In the data rows, 128 means zero.
Some points, one per row:
[156 113 140 161 110 116 155  90 102 134  80 157 185  69 141 113]
[143 128 137 129  96  67 178 153 111 175 113 118 144 102  69  96]
[160  89 177 147 117 136 117 106  69 110 109 167 164 114 161 155]
[121 141 132 134 146 130  96 136 148 151 137 132 102 143 125 122]
[154 128 149 163 165 135 158 159 135 145 122  70 120 163 132 146]
[107 132 128  96 131 144 144 129 153 110 166 134  97 123 125 101]
[121 139 103 122 131 130  69 122 151 127 141 112 114 145 125 117]
[115 147 128 129  96 136 122 155 153 141 134  98 118 161 128 131]
[132 143 156 124  90  95 168 117 120 122 137 162 149 114 153 113]
[103 154 115 124 142 147 102 117 139 122 163 115 118 145 118 119]
[124 145 124  96 127 148 170 125 143 113 142 112 107 139 135 122]
[ 91 137 118 106 142 139  81 102 147 122 154 121  97 127 152 131]
[178 106 167 170 135 112 122 133  81 143  95 151 171  96 133 167]
[ 82 146 121  80 114 139 168 129 161 119 152 121 118 120 142  96]
[179 101 144 164 155 130 110 120 107 137  68 146 144 110 166 159]
[148 106 171 152 114 150 136 110  96 110 101 185 163  81 147 158]
[136 167 151 127 131 105 148 164 133 167 134 136 150 138 130 134]
[160  80 147 155 117 121 136 129  81 117 109 162 172 110 149 165]
[134 126 161 154 136 109 114 168 131 168 119  91 123 141  97 139]
[143 149 140 124 149 144 102 131 151 106 149 134 107 110 123 152]
[115  89 121 159 143 130 148 160 131 159 109  70 102 160  69 117]
[ 91 144  82  96 110 123 133 139 147 134 164 143 120 155 133 101]
[172  89 149 169 165 130  90 122  90 134 109 138 147 110 155 176]
[115 139 118 116 151 126  96 117 159 101 105  91 107 131  90 117]
[134 110 115 132 165 176  90  69 117 119 134 153 137  90 146 172]
[121 155 124  89 117 145  90 102 142 113 157 141 128 138 152 113]
[111 150  97 129 123 130 127  96 143 117 150 118 118 141 125 106]
[124 167 179  80  69 100 163 110 125 127 128 165 150  96 132 106]
[ 91 144  70 101 114 154 153 110 138 110 128 124 114 102 141 132]
[156  96 144 129 106 133 117 117 107 101 137 169 138 107 148 173]
[103 146 142 116 125 140 180 139 146 110 160 129 125 107 140 110]
[160  80 134 156 129 136 106  81  69 132  95 142 160 123 102 156]
[103 154 142 119 125 116 150 147 141 149 141 131 133 139 164 119]
[128 134 152 122 146 155  48 147 135  81 150 136  90 117  97 150]
[132 110 118 162 166 112  90 156 123 152 109 121 133 160 102 139]
[ 91 110  49 113 138 166 136 102 141 101 130 145 130 127 148 113]
[128 149 111  96 102 136 129 133 165 127 170 149 107 107 114 129]
[ 97 149 147 113 106 150 114 127 150 101 149 129  97 136 175 124]
[ 82 149 118 113 102 121 122 142 159 124 145  98  70 139 164 124]
[111 113  82 140 163 142 149 133 151 146 124 115 123 159 130 113]
[ 97 137  91 119 136 112  96 149 139 132 148 108 107 145 132 124]
Here are 12 more points, each followed by its number:
[136 140 155 143 123 109 151 156 154 159 142 131 125 131 132 122] 0
[172 113 185 172 110 116 143 150 111 146 128 143 162 114 111 163] 1
[111 137 130 119 120 138 139 139 151 122 167 131 107 138 167 134] 2
[148  96 154 134 110 123 176 179 107 154  89 103 148 138  90 110] 3
[124 116 159 140 163 142  48 147 136 117 134 142 107 131 111 166] 4
[139 116 154 140 117 105 173 160 120 162 113 103 145 148 114  81] 5
[132 136 111 129 160 128 114 114 141 124 132  98  90 143 138 129] 6
[144 122 152 153 127 105 148 154 102 159  47 126 146 149  49 106] 7
[115 132 111 110 102 133 125 114 151 132 153 138 120 143 125 136] 8
[124 137 115  96  96 116 136 143 131 150 135 126  97 139 123 110] 9
[164 101 139 148 106 126 155 106  69 122  89 149 184  96 107  96] 10
[ 91 145 118  96 129 139 110  90 138 110 147 126 114 110 128 117] 11
Which three of these numbered points are nearest to each point below, ignoring the direction in which the first points spread most? Their numbers follow each, nearest first.
[ 82 145 118  89 154 139 114 102 147 101 168 152 111 114 146 119] > 11 2 8
[103 167 124 106 133 130 129 149 139 131 138 115  90 138 120  81] > 9 0 6
[134 148 162 152 127  88 165 153 127 171 122 129 141 125 125 119] > 0 5 1
[107 152 126 127 156 140 138 125 136 131 154 129 123 152 153 127] > 2 6 8
[188 126 155 167 120 100  81 131  48 127 105 143 149 102 120 169] > 9 6 8
[132  80 115 169 175 123 129 167 125 131  89  82 102 152 125 134] > 6 3 5
[140 106 115 143 127 121 141 169 120 162 105  98 135 152 107 127] > 3 5 9
[126 153 155 132 136 142 114 144 155  81 128 132 128 127 138 148] > 2 8 6
[142 110 159 149 114  88 133 151 111 166 124 121 138 147 125 127] > 0 5 9
[126 150 159 132 117  80 110 165 139 159 119 124 144 120 125 140] > 0 1 9
[121 119 142 165 161 130 127 158 131 171 122 108 128 151  69 113] > 7 5 1
[111 137  82 110 117 123 166 127 143 117 113 115 114 145 123  48] > 10 5 9
[132 136  70 141 120 112 160 140 120 151 124  82 130 158  82 119] > 3 5 9
[115 144 144  89  69  95 166 106 142 134 147 134 135 123 118 110] > 9 8 10
[126 132 144 134  69  88 179 154 123 157 119  98 149 145 111  68] > 5 3 10
[132 152 166 136  96  88 144 134 125 163 128 142 133 125  49  96] > 7 1 5
[167 110 151 137 135 138 133  90  69 110  80 184 180  69 155 145] > 11 8 10
[115 132 121 139 135 126 117 114 142 140 122  82 111 150 123 122] > 6 8 9
[181 134 164 155 141 121 120 131  81 136 113 132 149 123 111 153] > 1 6 9
[132 134 140 113 161 155  81 140 146 134 145 138 111 136 114 148] > 4 6 8
[164 122 151 148 139 154  81  81  69 101  95 160 147  81 167 168] > 11 6 2
[121 132 154 127 120 109 161 136 125 156 119 118 157 156 118  96] > 5 0 3
[151  96 155 156  96 112 120 114  81 150 101 151 171  81 138 132] > 9 8 11
[111 141 111 110 127 158 122 133 153 122 156 136 118 131 153 131] > 2 8 11
[162 119 152 131 136 171  81  69 102  68 119 182 153 107 159 169] > 11 8 2
[124 110  82 144 146 109 125 150 133 155 119  70 107 148 120 127] > 6 9 5
[121 140 128 129 131 153  69 133 150  96 168 148 137 125 111 144] > 4 8 11
[111 148 115 106 123 158 131 106 131 110 130 142 111 110 123  96] > 11 10 8
[128 141  97 131 151 128 102 136 123 119 126 108 118 146  97 150] > 6 8 4
[178  89 132 158 106 133 114  96 111 159 101 152 153  81 135 173] > 8 9 11
[136 134 107 156 165 130 146 154 117 150 119  82 130 170 132 132] > 6 5 0
[121 113 111 110 117 139  96 129 139 122 149 112 107 147 125 124] > 8 6 9
[136 153 132 106 120 118 182 142 135 134 126 153 111 123  97 101] > 9 0 10
[121 119 118 144 138 126 125 139 141 137 124  98 128 163 135 124] > 6 8 0
